The rows fall into hidden groups. There are 7 groups. Groups can overlap: rows of different groups may look alike. Groups are numbered from 0 in the order they first appear among the rows asked about.
The table, row by row:
0.6|1.0|-0.6|0.0|1.0|0.0|1.9|-0.2
-0.1|0.1|-3.6|0.2|0.6|-0.5|0.8|-0.1
0.1|-0.6|-2.1|0.4|0.9|0.1|2.1|-0.1
1.2|-0.6|-1.3|0.8|-1.0|-0.7|-4.3|0.7
0.4|1.9|0.3|-1.4|0.5|1.7|0.8|-0.3
-1.0|0.7|1.7|-1.6|-0.7|-0.5|1.6|-1.1
-0.4|-0.9|0.4|0.0|-0.9|-0.3|-0.5|-0.1
0.3|-0.7|4.5|1.0|0.6|0.1|0.1|-0.1
-0.2|1.9|2.1|-1.8|-0.3|0.3|3.4|-0.5
1.1|0.1|-2.0|-0.1|-0.5|-0.5|-0.1|0.9
-0.5|-0.5|0.0|0.2|-1.0|-0.5|1.2|0.5
0.8|-0.2|-0.6|0.4|0.6|0.3|-3.2|0.0
0.1|-0.5|-1.9|0.4|-1.5|-1.5|-5.0|0.2
-1.1|1.3|4.8|-1.3|-0.6|0.0|0.0|-0.7
-0.6|-0.8|1.2|-0.2|0.2|0.2|-0.3|-0.2
2.2|0.1|-1.8|0.1|0.4|0.6|-3.2|0.5
-0.4|0.1|2.3|0.1|0.7|1.5|3.6|-0.3
0.8|-1.0|-0.2|1.0|-1.3|-0.7|1.1|0.4
0.2|0.3|0.3|0.1|0.6|1.2|2.3|0.2
1.0|-0.6|-1.0|0.5|-0.6|-0.8|-4.0|0.1
-0.6|-0.7|4.4|0.0|0.4|0.5|-0.1|-0.4
0.7|0.3|-3.6|0.1|0.0|0.3|1.5|0.3
0.7|-0.1|2.1|0.0|-1.4|-0.9|-1.5|0.7
-0.2|0.4|0.8|-0.1|1.1|0.6|2.2|-0.4
-1.6|-0.5|-1.7|0.7|0.7|0.2|1.3|-0.8
0.2|-1.0|-2.9|0.4|-0.3|-0.8|1.1|0.4
-0.2|0.8|0.4|-1.6|-1.1|0.1|1.6|0.1
-0.8|-1.3|0.2|0.6|-0.9|-1.5|-4.2|0.3
-0.7|0.7|-1.9|0.2|2.7|1.7|2.7|-0.7
0.0|-0.5|0.6|0.4|-0.4|-0.3|1.2|-0.1
1.6|-0.4|-4.2|0.9|-1.1|-2.1|0.6|1.1
1.2|-0.3|-4.0|0.0|-1.0|-1.0|0.9|0.3
-0.8|0.5|1.4|-0.2|2.7|1.2|0.9|-0.9
0.4|0.5|-0.6|-0.1|-0.1|-0.1|1.8|0.5
-2.7|-1.1|1.1|0.2|-0.1|0.3|0.1|0.2
0.7|1.4|0.3|-0.1|2.8|2.4|1.7|-0.1
0.3|-1.3|-1.1|0.5|-1.1|-1.5|-4.3|0.4
0.7|-0.6|0.3|0.6|0.2|-0.2|0.0|0.2
0.0|-0.9|4.8|0.6|0.9|0.0|0.3|0.2
-0.2|-0.3|2.5|0.3|2.7|2.1|1.8|-0.5
-0.6|-1.7|1.6|0.2|-1.0|-1.2|-0.9|-0.2
-0.4|0.4|-2.4|-0.4|-1.3|-0.5|-4.3|1.0
0.2|0.1|-0.2|-0.1|-0.4|-1.4|1.1|0.2
Some new rows, each followed by its group:
-2.6|0.1|1.0|0.1|0.4|1.2|-2.6|-1.1 0
-0.1|-0.9|-3.5|0.1|-1.5|-1.2|0.3|0.4 1
-0.8|-0.8|1.0|-0.4|-0.1|0.1|1.1|-0.5 2
0.6|0.2|-2.0|0.2|-1.1|-0.6|-4.7|0.5 0
0.6|0.7|-0.7|0.2|-0.7|0.0|-0.6|0.5 3
-0.4|0.4|-1.6|0.4|-0.8|-1.8|-5.0|-0.2 0
0.1|-1.9|3.0|1.0|-2.5|-2.8|-2.0|0.5 4
-0.5|1.9|2.7|-1.8|0.5|1.4|4.3|-0.9 5
0.8|-0.2|-3.1|0.4|0.7|0.3|2.0|0.0 1
0.2|0.0|-1.1|0.2|-0.5|-0.6|-4.2|0.2 0
0.2|1.9|-0.9|-1.1|-0.2|0.9|-3.4|-0.2 0
-0.5|0.4|0.9|-0.1|1.1|-0.3|1.8|-0.4 2
-0.9|0.0|-0.4|-0.1|-1.5|-0.7|1.3|0.1 2
1.1|-0.9|-0.4|0.7|-1.5|-1.9|0.7|0.6 2
-0.9|0.4|2.7|-1.5|-1.0|-0.4|2.6|-0.5 5
0.0|-0.1|-0.9|0.3|-0.6|-0.5|-0.8|0.5 6
-0.5|0.3|1.5|0.2|2.1|2.6|1.7|-0.7 6
0.1|0.2|3.8|0.3|-0.1|0.1|-0.3|0.3 4
-0.1|2.0|3.3|-1.7|1.7|2.5|4.9|-1.0 5
-0.1|-0.7|0.3|0.6|0.1|0.0|-3.4|-0.1 0
0.3|-0.1|-0.9|0.2|-1.3|-1.2|-0.5|0.5 6
1.3|0.4|-3.5|0.8|0.7|0.7|2.4|0.6 1
0.2|1.1|0.6|-0.1|2.8|1.8|1.0|-0.4 3
-0.4|-0.3|-0.2|-0.1|1.4|1.2|-3.0|-0.1 0
-0.5|0.2|1.4|0.2|1.1|1.3|2.4|0.1 2
-0.8|1.8|-1.6|-1.7|1.4|1.9|3.0|-1.1 1
0.3|0.5|-2.5|0.4|1.5|1.7|2.6|-0.3 1
-0.2|-0.2|0.4|0.3|-0.6|-0.5|1.1|0.0 2
-1.5|-0.3|-0.1|-1.2|-2.4|-1.5|-5.3|-0.2 0
0.6|0.2|0.8|0.1|-0.5|-0.1|2.9|0.3 5
1.3|-0.2|-0.4|0.2|0.4|-0.2|-0.4|0.5 3
0.4|-1.4|0.0|0.8|-0.5|-1.1|-3.9|0.2 0
